In the rows, 128 means zero.
The rows of X fall into a few groups, which share some directions, and each row is roughly a mix of its group's hidden directions.
X (127 x 11):
[[ 86 108 118  91 158 104 148 132 158  94 144]
 [ 99 106 124 116 100 167 132 109  82 113  93]
 [156  89 103 149 171 134 130 138 157 158 100]
 [168 123 133 149 155 117 113 142 168 169 163]
 [154 126 171 125 109 112  76 124  84 129 132]
 [ 99 109 102 135 162 103 145 146 139 122  70]
 [181 120  95 123 149 133 142 118 173 161 135]
 [ 87 148 171 144 112 133 108 130  82  97 127]
 [128  97 154 171 161 144 150 122 156 157 158]
 [170 116 133 142 154 147 104 173 156 149 157]
 [130 148  97  98 101 131 135 105 106  97  75]
 [102 130 150 169 145 148 106 123  70 116 144]
 [119  91  79 103 124  76 152 132 131 139 128]
 [117  97 121 119 101 178 132 105  86 122  96]
 [112 125 152 157 150 122 103 161 122 145 187]
 [137  99 134 158 127 124 157 135 186 160 154]
 [124 146 146 119 197 136 130 119 127  82 129]
 [161 140 152 135 115 179 119 136 145 138 179]
 [174 105 119 148 155 153 113 161 161 156 141]
 [ 91 164 150 104  91 113 128 114  96  98 146]
 [101 137 135 165 115 117  98 164 102 131 177]
 [105 108 133 133 143 146 135 129 178 158  74]
 [119  89 104 133 156 102 139 106 121 143  70]
 [144  96 119  82 100 101 171 129 146 110 113]
 [142 109 169 125 170 127 107 145 153 150 172]
 [157  81 130 144 147  98 183 126 131 143 120]
 [112 127 128  81 148  95 107 115 140  86 164]
 [148  92 139  69 107  99 144 123 121  98 115]
 [108 137 110 100 104 151 120 142  71 167 119]
 [ 93 155 109 156 105 129 113 139  71 104 135]
 [ 73 125 161 144 121  95 132 123  82 120 124]
 [111 132 144 152 133 110  98 169 118 151 184]
 [127 116 142 116 137 167 104 122  63 137 100]
 [156 113 121 103 131 113 157 128 192 159 122]
 [108 169 168 148 116 154  89 127  96 111 133]
 [138 111 170 129 174 131 109 144 150 147 174]
 [142 155 143 124 106  78 115  96 125 149 173]
 [ 70 133 121 150 167 117 131 142 165 123 154]
 [132 114 116 172 116 164 165 139 134 162  90]
 [106 157 110 128  94 123 102 134  71  98 115]
 [171 118 100 113 152 133 146 114 179 162 129]
 [158 104 132 118  70 121 156 143 114 155  98]
 [181 124  96 117 143 149 132 124 179 151 125]
 [105 159 135 125 149 106 106  76 134 173 139]
 [168 119 129 119 120 125 158 147  97  85 171]
 [136 155 130 146 188 139 134 110 160  89 138]
 [ 92 143 147 111 105 117 144  71  97 108 118]
 [152 151 157 141 144 130 120 141 169 149 184]
 [170 112 122 144 153 152 108 173 159 150 148]
 [114 153 140 112 152 136  89 128  66 105 124]
 [132 153  93 149 113 180 130 125 102 169 113]
 [171 151 151 158 114 149  88 114  93 145 122]
 [141 164 159 125 113 140 111 152 141 127 191]
 [146 152 112  60 118 108 110 131 122 116  96]
 [164 113 117 145 163 140 111 181 162 142 136]
 [ 95 154 122 141 183 146  92 115 128 111 155]
 [162  79 119 141 142 100 181 132 136 140 123]
 [153 129 134  61 125 101 133 116 114  89 133]
 [138 165  95  94 135 129  92  93 154 149 148]
 [159 113 124  94 147 126 161 111 180 147 102]
 [136 156 131 137 160  76 130 153 173 131 151]
 [123 158 109  91  97 117  99 133  89  97 100]
 [114 138  96 141 153 192 135 119 103 145 105]
 [143 150 160 139 140 134  67 117  85 128 139]
 [162 126 127  69 144 116 138 116 164 146  97]
 [114 125 140 113  80 172 127  97  83 118 131]
 [144 149 133 186 118 161 106 128 110 168 119]
 [ 99 106 137 121 127 158 124 146  70 157  98]
 [ 87 151 142 108  94 106 137  88  92 108 125]
 [ 94 124 158 130 104 148 129 163  98  78 115]
 [107  95 163 173 125 105 151 135  95 128 100]
 [121 114 152 117 145 157  94 123  64 131 108]
 [182 121  94 129 144 146 133 132 174 160 130]
 [158 135 123 177  92 154 137 134 124 170 104]
 [170 139 127 157  93 156 139 131 104 166  98]
 [113 116 125 133 170  63 131 113 143 147 102]
 [ 95 119 148 126 101 142 132 166  96  75 119]
 [128  92 154 181 145 143 150 119 154 154 153]
 [152 117 175  92 176 131  97 120 118 143 123]
 [129 120 163 174 133 170 129 152 147 140  89]
 [131 144  98 101 102 135 143 101 112  98  73]
 [ 94 127 108 185 142 153 140 138 162 156 128]
 [122  98 143  93 101 133 108 135  67 143 109]
 [ 67 147 155 127 109 128 105 137  92 101 124]
 [128 119  80  81 130  81 138 104 134 133 147]
 [131  77 100 138 156 126 131 119 123 146  72]
 [108 147 148 132 137 128  80 148  74 111 153]
 [ 96 146 140 113  91 121 144  71  97 113 126]
 [116 106 103 137 171  89 141 130 146 133  77]
 [191 117 102 125 149 130 148 117 164 152 139]
 [142 154 141 120 111  69 114  94 121 143 166]
 [141 119 166 106 197 142 113 116 120 141 133]
 [129 110 105 105 105 107 189 140 167 124 118]
 [ 93 162 147 105  82 124 126 120  93  99 146]
 [ 96 145 123 154 118 119 101 168 107 118 180]
 [112 179 164 135 135 165  87 105 132 136 129]
 [127 169 155 128  91 160 134 129 136 120 182]
 [133 148 176 158 122 181 114 148 119 104 119]
 [147 135 115 144 170  86 127 163 174 138 133]
 [ 92 137 130 177 129 148 113 134  85 104 158]
 [137 120  77  85 139  94 139 105 151 147 148]
 [135 122 146 107 134 158  97 120  61 130 106]
 [ 76 126 147 125 101 135 123 162  97  87 117]
 [176 126 100 112 149 139 133 107 179 157 125]
 [146 105 125  99  69 108 157 143 115 151 108]
 [ 99 147  98 115 118 163 118 139  79 168 125]
 [140 154 142 119 106  70 112 101 118 140 169]
 [164  79 112 135 140 104 180 136 142 140 123]
 [118 166 160 115  86 152 132 106 112 111 169]
 [105 158 151 105  83 128 125 100  92 103 150]
 [168 104  87 109 146 121 152 123 172 155 128]
 [161 101 121 105  78 118 170 134 130 137  97]
 [ 92 123 151 129 101 140 128 164  95  77 117]
 [173 144 154 147 101  87 103 120 155 119 153]
 [174 103 144 113  79 127 139 127 100 139  94]
 [128 163 106  85 119 114 107 108 109 108 177]
 [123 174 129 115 142 145  85  86 153 155 130]
 [116  89  99 133 149 110 138 109 118 138  66]
 [117 150 141 111 142 138  87 126  67  97 120]
 [116 144  98 174 130 136 161 137 181 147 135]
 [157 143 150 114  88 149 117  88 105 124 171]
 [157 113 116 100 121 112 158 125 189 154 112]
 [106 161  98 125  93 121 111 134  77  97 113]
 [ 83 125 107 132 151  87 151 134 135 116  79]
 [140 114 100 130 109 135 180 107 178 126 104]
 [184 105  85 115 132 135 149 145 163 135 137]
 [100 102 154 158 108 120 147 167  88 102 115]]

In each list below, two rows fit none of the groups, and each other row fits one group, some only roughly. Which are they? Name them in the order they come.
  * Q514: [122 137 102 176 122 160 167 140 149 162 107]
  * Q837: [ 80 141 144 117  97 158  98 155 118  93 117]
  * Q972: [124 133  82  82 147 153 160 103 123  98 123]
  * Q121: [127 128 129 120 114  69 142 134 180 110 157]
  * Q711: [160 126 142  71 176 119 121 119 152 143 122]
  * Q54: [120 141  79 136  72 117 155 127 138 109 103]
  * Q184: [106 140 102 159 145 120 147 127 194 124 151]
  * Q218: [142 123 128 121  74 147 135 139  89 169  97]
  * Q137: [109 116 131 124 135  75 129 133 178  99 161]
  * Q759: [134 124 143 124 132 102 121 133 190 138 182]
  * Q651: [145  90  83 107 124  81 162 120 130 129 138]
  * Q755: [157 109 124  82 138 129 135 148 162 142  77]
  * Q348: [157 142 111  63 133 103 132 122 148 131  95]

Q759; Q755
  * Q946: [ 80 165 160 136 134 123  93  93 112 146 125]
  * Q694: [113 135 126 120 128  77 134 135 182 110 167]
  * Q692: [153 107 166 190 135 142 148 142 116 138 109]
  * Q153: [112 142  82 152  72 127 152 124 110 124 104]
  * Q118: [111 115 161  94 163  78 119 125 156 121 150]
  * Q322: [155 141 159 115 127 124  70 107  88 113 139]
  * Q570: [149 136 165 174  97  94  98 136 142 136 149]
  * Q185: [ 89 157 155 105  97 141 140 122 105  81 139]
  * Q265: [150 158 188 136 114 170 114 146 123 118 123]
  * Q560: [164 130 150  74 111  87 116 117 123 101 142]

Q118; Q265
  * Q363: [ 90 147 110 133 155 110 120 127 176 104 170]
  * Q797: [133 106 144  63 126 104 112 122  91 106 120]
  * Q386: [ 75 150 159 143  95 106 123 138 109  95 114]
  * Q449: [ 95 144 108  74 116 100 123 105 116  97 151]
  * Q576: [127 115 139 148 129 170 145 141  82 152  82]
  * Q601: [108 112 131 104  79 119 156 137  76 147 117]
  * Q506: [147 119 115 116  71 139 138 140 103 173 100]
  * Q426: [115 161 107 103  84 110  99 147 101  93 119]
  * Q27: [160 125 119 127  74 150 142 139  99 162  97]
  * Q384: [143 169 158 122 125 150 113 115  96  93 170]
  * Q788: [154 108 143 120  94 145 129 135  75 153  89]

Q386; Q601
  * Q14: [176 109 106 128 156  99 158 110 149 164 141]
  * Q187: [144 132  84  86 110 114 134  85 157 146 143]
  * Q898: [171 116 125 135 163  81 122 107 152 163 138]
  * Q222: [126 135 144 194 113 141 103 142 125 172 131]
  * Q372: [193 130 138 132  85 141 122 108 109 141 107]
  * Q87: [177  92 129 146 144 132 116 119 148 179 144]
  * Q166: [116 139 117 106 145  93 122 116 172  91 171]
  * Q766: [174 138 138 165 155  92 128 152 144 160 146]
  * Q721: [156 124 123 144 160  98 133  82 141 175 145]
  * Q192: [ 97 126  95 160 135 144 173 146 167 149 119]
  * Q274: [108 120 124 131  93 131 123 178  87  86 138]
  * Q685: [115 121 103 153  83 149 136 146 125 186 116]

Q187; Q766
  * Q599: [130 140 147 194 109 125 101 142 136 166 139]
  * Q836: [138 153  88 124 102 171 118 156  97 160 125]
  * Q448: [107 150 129 100  97 115 118 158  85  93  97]
  * Q809: [100 145 108 151 156 112 129 127 185 115 165]
  * Q112: [134 114 125 102  73 121 136 143  82 162 111]
  * Q750: [101 119 142 197 132 146 132 125  96 120 153]
  * Q943: [115 105 153 172 171 162 137 119 138 120 163]
  * Q605: [141 110 174 104 183 130  98 137 128 139 152]
  * Q176: [133 126 109 139 132 188 123 123  86 154  93]
  * Q10: [164 106 150 176 137 158 147 155 146 141 101]

Q836; Q448
  * Q951: [114 114 150 137  94 122 184 134 169 146 150]
  * Q417: [139 130 130 129 158  56 122 102 144 155 133]
  * Q217: [127 140 146 104 173 144 101 109  73 120 109]
  * Q574: [162 153 134 134 142 137 104 177 158 134 171]
  * Q558: [134 163 148 166 140 158  81 122  94 147 131]
  * Q248: [169 140 148 115 113 124  70 103  93 120 134]
  * Q967: [114 128 160 189 114 114  97 145 137 162 131]
  * Q31: [ 98 119  91 146 129 140 180 145 168 146 119]
  * Q38: [114 154 150 112  82 163 132 108  98  94 150]
  * Q207: [166 134 138 120 156  85 102 131 160  87 137]

Q951; Q207
  * Q935: [100 121 129 127 153 179 119 132  75 142 102]
  * Q195: [129  98 153 162 116 154 159 176 124 109 100]
  * Q64: [120  99 142 135 107  99 188 128 164 138 149]
  * Q429: [140 109 149 129 107 153 129 140  76 159  84]
  * Q106: [146 137 148 102 172 113 128 108 139  69 140]
  * Q12: [156 119 116 116  79 149 144 137  92 168 102]
  * Q911: [157 136 123  60 129 104 123 124 158 134 101]
  * Q552: [163 129 151 102 131  95 136 155 108  92 171]
  * Q61: [135 139 149 191 111 137 111 147 118 173 122]
  * Q735: [112 126 137 127  91 146 132  65  86 136 127]
  * Q293: [123 109 108 111  94  98 122  94  78 124  97]
  * Q67: [174 137 142 115  89  76 137 124 153 118 144]
  * Q239: [116 140  96 169 123 157 169 142 156 155 105]

Q64; Q552
  * Q91: [172 137 141 122  91  78 136 129 164 119 146]
  * Q856: [157 119 119 136 156  85 146  89 135 172 141]
  * Q344: [ 95 152 155 116 140 147  71  96 127 149 138]
  * Q848: [133 114 156 145 141 101 113 158 138 181 168]
  * Q20: [137 146 108 126  87 156 129 140  85 173 105]
  * Q202: [120 124  96  76 138 129 172 124 149  89 123]
  * Q839: [164 121 152  73 166 126 131 121 155 146 112]
  * Q365: [157 120 114  84 125 127 153 104 169 125  84]
  * Q288: [112 132 156 132 173 157  99 121  86  98 146]
  * Q246: [158 136 111  66 117 107 134 130 163 131  99]
  * Q653: [ 95 171 110  93 112 129  80 115 121 114 145]
  * Q543: [ 73 149 154 116 151 125 113 118 165  92 135]
  * Q548: [115 118 108 129 116 188 143 169 121  98 103]
  * Q533: [151 110 121 122 113 103 154 134 188 170 125]

Q344; Q543
